One turning vector, and how many ticks it has turned
The counts run from 0 to 318.
[ 71 110  90  85  73 162 119 134 118 121 143 127  90 145 134 107 147 191
 106 151 133 132 109 117 115 180 148 140 141 136  86 141 128 121 162 109
 155 114 148 116 123 115 147  99  99 134  99 156 120 156 142 149  93 133
 119 130 119  90 150  60 161]
317
[148  95 115 123 144 146  93 145 125 123 188  91 124 148 144 121 134 148
 125  88 137 173  99 159 141 156  90 145 131 124 143 136 110  87 165 107
 129 145 141  80 146 115  73 111 128  98 167 147  95 154 146 132 133 133
 100 171 169 129 174 113 154]
60
[115  81 103 148 126 142  97 131  90 119 151 112 138 154 147 130 160 143
  94 153 112 155  97 131 146 142 134 141 140 153 134 152 132  97 178 137
 141 138 112  72 127  99  97 115 137 102  92 141 107 180 120 177 138 100
  97 146 134 121 151  91 185]
70
[ 91 111  93 125 131 192  95 130 111 139 129  84 120 144 133 123 142 195
 102 117 169 160  97 158 119 191 143 125 122 134 126 110 127 104 168 132
 139 124 162 139 152  97 118 112 107 104 151 139 125 160 134 134  68 165
 145 122 107  93 148  91 167]
106
[108 104 138 101 130 152  90 118 148 147 152 143 153 146 145 115 156 164
 117 139 135 155 105 149 147 163  93 156 143 119 128 122 103  87 186 145
 124 110 147 124 158 134  97 105 107 118 203 150  95 128 158 103 124 125
 110 166 128  89 188  92 128]
193
[119  97 108 134 133 136  65 150 134 150 148 107 105 158 135  99 111 189
 123 113 150 170  86 148 119 171 110 150 105 108  98  99 105  93 125 144
 166 127 166 126 142 127  88  92  92 135 150 109 102 131 163 146 125 157
 135 143 152 109 141  87 158]
30
[116  96  75 146 138 105 100 171 133 146 143 126 109 147 142 106 127 169
 127  97 116 177  85 122 132 175 107 129 154 135 110 109 117 135 136 109
 150 113 147  88 135 130  74  75 131  99 108 114  91 171 138 180  96 144
 142 134 114 124 161  84 176]
235
[100  90  97 122  74 146 130 127  91 123 136 151  75 155 136 139 156 124
  99  99 111 162  87 102 122 174 120 152 156 131 105 123  96 115 167  72
 138 113 156 108 128 127 105  73  98 117 137 130  93 144 106 152 123 148
 118 163 102 125 168  67 168]
43
[108  74 123 129 102 157 122 151 108  99 154 118  89 165 147 111 121 144
 110 115 128 187  84 141 138 133 117 145 116 117 108 136 115  93 192  90
 152 113 152  92 112 120  94  97  85 132 143 128  77 130 140 102 121 145
 121 186 127 135 150  92 146]
251
[106  92 101 131 141 165  69 118 134  99 151 111 155 128 143 100 157 188
  77 165 199 160  97 145 124 144 127 112 134 126 100 116 112 112 180 130
 161 115 170 113 114 115 114 121 103 115 149 172  98 129 137 151 122 116
 103 102 134 131 149 108 133]
4
[136 118  86 130 130 159  77 157 136 135 133 113 106 131 126 125 142 195
 127 114 140 158  84 147 113 198 115 150 126  93 105 105 113  91 126 110
 170 133 171 119 159 111 101  78 141 105 119 109  89 154 162 148  82 137
 107 132 107  96 111 111 160]
239
[102 118  98 125 101 127  96 146 112 131 155 122 111 108 129 132 189 168
 119 108 114 169 102 101 140 150 104 137 155 165 125 107  93  70 149 129
 115 149 143  86 137 133  81  86 138 123 135 155 115 146 132 155 119 111
  92 162 109  87 193  90 142]
264
[107  75 113 145 139 190  95 125 118 114 113 120 136 145 138 131 157 128
  69 159 133 136 109 133 134 184 142 145 128 109  93 119  89  97 178 152
 145 115 186 106 123 114 108 114 117  92 165 143 115 157 114 132 101 103
  79 123 142 131 131 117 139]
283
[ 96  76 116 149 108 140  83 134  72 118 151 112 100 145 137  95 138 136
  83 142 141 169  77 118 122 131 128 157 116 130  94 149 117 104 163 108
 164 128 132  78  94 128  90 107 109 152 109 139 101 140 121 161 151 110
 107 147 140 162 149  85 156]
145
[129 101 100  87 127 145 131 143 140 113 155 145 131 128 130  98 161 164
 108 133 109 142 109 125 141 196  98 146 157 134 102 161 100 114 171 103
 147 120 137 106 164 141 116  98 136 126 145 169  98 152 121 132  86  97
  99 116 108 113 173 100 143]
123
[ 91 105  93 108 106 158  49 123 131 136 149 118  92 155 146  84 152 159
 103 140 170 125 105 137  91 151 152 171 129 129  78 121 139 118 157 108
 135 123 163 122 109 110 122 138 114 121 138 162 112 151 135 184 144 146
 113 127 160 120 149  86 131]
215
[127  85 128 101  94 126  91 141 125 132 145 156 123 176 144  95 120 181
 111 139 129 115  86 163 127 162  94 153 152 100  71  96 117 138 141 146
 142  73 133 123 131 145 105 101 126 144 143 161 102 150 179 122 130 124
 122 107 169 119 153  66 152]
303
[105 126  91 103 114 125  71 133 150 141 170 110 130 139 142 123 139 179
 131 149 125 172 125  98 114 182 111 145 133 116 115 119 112 102 147 136
 157 121 148 124 165 122  94  62  99  95 147 138  89 141 170 171 138 147
  96 166 122  96 167 110 154]
133
[122 118  99  82 119 129  98 171 154 128 159 126  84 168 153  79 159 167
 134 134  90 112 125 135 142 189 138 165 133 118  93 174 120 102 136 119
 150 133 146  91 153 132 119 107 128 122 139 156  96 174 145 149  99 100
  79 138 149  81 161  88 136]
126
[112 100 126 107  75 166 132 153 108  96 137 143  80 129 140 107 163 158
 103 136 104 135 107 122 147 167 128 157 135 126  98 161 105  73 176  94
 140 127 143  73 116 137 120 110 129 139 113 160 115 153 146  95  87  76
  81 146 128 104 148  86 132]
257
[116 116 124 109  97 149 104 151  97 146 148 133  81 161 155  97 174 117
 119  98  82 137 103 130 151 164 124 184 134 148 136 133 134  85 163 106
 113 154 115  86 140 114  94 124 157 122 142 139 105 183 118 150 119 109
  97 168 135  87 188  75 146]
261
[117 135 128 135 114 148  68 129 106  91 151 142 124 153 150  98 174 172
 122 132 153 132  76 143 151 113 111 150 140 139 131  96 133 109 167 115
 125 121 130 112 129 131  90 106 134 157 158 150  74 147 150 137 121 109
 112 139 105  79 216  80 135]
189
[ 89 124 102 147  92 119  87 163 133 132 132  85 101 123 137 109 144 174
 128  97 153 144  82 126 125 152 130 142 131 150 106  88  94  71 143 130
 123 104 159  78 122 140  56  94 131 115 124 148 139 154 171 125 112 126
 121 144 145 131 173 101 139]
161
[143  71 107 130 115 139 105 147 109  98 143 130 100 162 131 128 123 172
 109 104 134 116  86 188 145 141 120 148 147 118  94 111 111  84 149 141
 137 114 171  88 108 101 103 117  99 105 116 148 121 174 173 116 123 115
 107 122 192 119 116  82 167]
170
[ 78 114  94 141  99 145 111 153 111 127 135 132 103 162 154 106 142 164
 107 115 122 137  96 117 133 166 134 115 143 119  99  57 122 131 148 158
 127  99 169 123 120 126 109  73 102 106 135 138 106 168 134 161  94 167
 131 134 136 104 174  67 161]
102
[108  89  94 130  87 156  95 168 134 128 133 161  80 110 122  97 160 130
  90 114 124 133  88 121 104 168 115 167 154 130  69 113 112  89 159  78
 120 110 157  76 109 130  87 120 168 119 117 145 121 141 130 149 122 104
 100 125 145 128 129  95 114]
154
[ 92  84  89 125 103 173 115 148 122 107 120 136 130 146 155  83 157 141
  76 159 127 115 104 134 132 168 145 141 164 141  88 122 144 131 191 121
 120  85 136  85 119 119 105 139 149  98 130 168 121 183 120 148  97 102
 103 114 130 140 156 106 141]
287
[133  75  88 101 106 126 119 145 143 141 119 148 120 144 122 102 134 153
 116 117 118 122  85 134 127 211 100 160 174 131  73 154  89 128 148 110
 141 101 133  92 143 142  93 104 141 123 135 170 124 158 145 134 115  98
 116  99 140 150 155 103 145]
228
[ 93  79 114 141 144 154  97 161 136 172 112 125 115 163 155  66 145 126
  96 135 118 142  92 133 137 194 122 162 116 123 109 138 115 137 163 128
 138 106 134 106 155 147  75 115 140 114 169 125  87 165  98 143 100 125
 113 137 108 128 174 103 130]
16
[122  89 110  96  90 164 106 114  77 123 126 134  90 170 114 137 131 161
 100 128 135 127  90 151 118 190 130 174 128  94 101 145  95 100 138 110
 177 143 147 116 134 116 132 101 100 143 120 134 109 153 141 133 125 126
  93 123 148 117 118  64 179]
38
[108  87 120 143 131 165 118 155 110 149 121 128 136 130 140  91 138 158
  75 133 131 139  83 155 149 184  99 147 126 101  95  97 100  87 146 173
 134 104 148  88 131 144  86 107 141 151 160 148 132 137 132  96  80 109
 107 105 157 122 158  89 139]
92
[112  77 101  85  96 152  73 115 131 144 185 116 125 146 136 108 126 167
 105 154 136 170 109 154  98 150 119 164 140 135  98 162 140  96 176 106
 152 126 140 109 128 102 104 128 109 108 108 164 102 145 161 148 157 130
 112 144 162 144 120  86 163]
140
[116  98 117 110 110 136  89 151 135 135 140 132 135 165 150  76 117 191
 118 139 139 121  83 163 141 170 103 140 145 113  77 110 133 114 138 153
 142  78 136 104 127 148  95 107 120 154 129 163 118 148 192 106  99 104
 125 114 175 128 159  78 146]
302
[ 87  94 134 137  89 130  87 136 101 144 127 118 129 152 150  86 142 148
  96 136 150 146  68 147 143 121 116 149 131 154 107 112 130 108 182 143
 120  95 120  89 121 144  56 120 124 140 160 163 121 157 161 119 152 115
 136 143 142 141 195  76 138]
86
[124 111 115 104  82 148 101 154 120 100 165 175  72 146 136 109 180 123
 100 116  93 128 105 135 146 149 109 174 164 129  91 128 124  78 164  81
 124 133 146  84 114 124 114 106 144 134 131 141  91 155 129 129 128  96
  83 157 152  95 151  73 133]
259
[117  85 115 119 123 174 120 143 106 121 144 131 101 121 113 114 166 144
  92 124 127 161  91 163 138 169 113 163 134 141 118 164 107  65 185  86
 158 161 143  86 147 114 106 134 126 139 133 136 101 134 124 101 104  89
  94 152 104 101 130  89 155]
255
[ 95  84 111 123 119 178 125 147 117 142 150 128  97 170 146 107 114 154
  87 140  95 148 105 142 135 199 121 138 118  84  91 118 123 123 154 131
 159 110 167 130 138 116 129  92 105 120 149 112  91 143 114 137  73 156
 125 151 131  95 136  77 161]
312
[124  89 131 133 124 162  71 130  78 115 164  82 126 171 153 126 145 143
 100 130 150 125 109 150 140 129 145 149 111 112 127 108 124  80 147 168
 139 127 148  85 118 104  97 120 112 116 147 161 111 173 143 151 150 122
  83 140 199 133 161  88 163]
276
[ 93  68 115 138  99 152 107 132 116 146 128 141 109 144 129 126 147 102
  86 141 121 173  96 107 106 180 108 163 134 115  95 135  93 102 188  94
 139 115 149 100 132 125  82  92 113 103 154 126 103 135 116 149 144 126
 100 171 124 158 140 101 138]
148
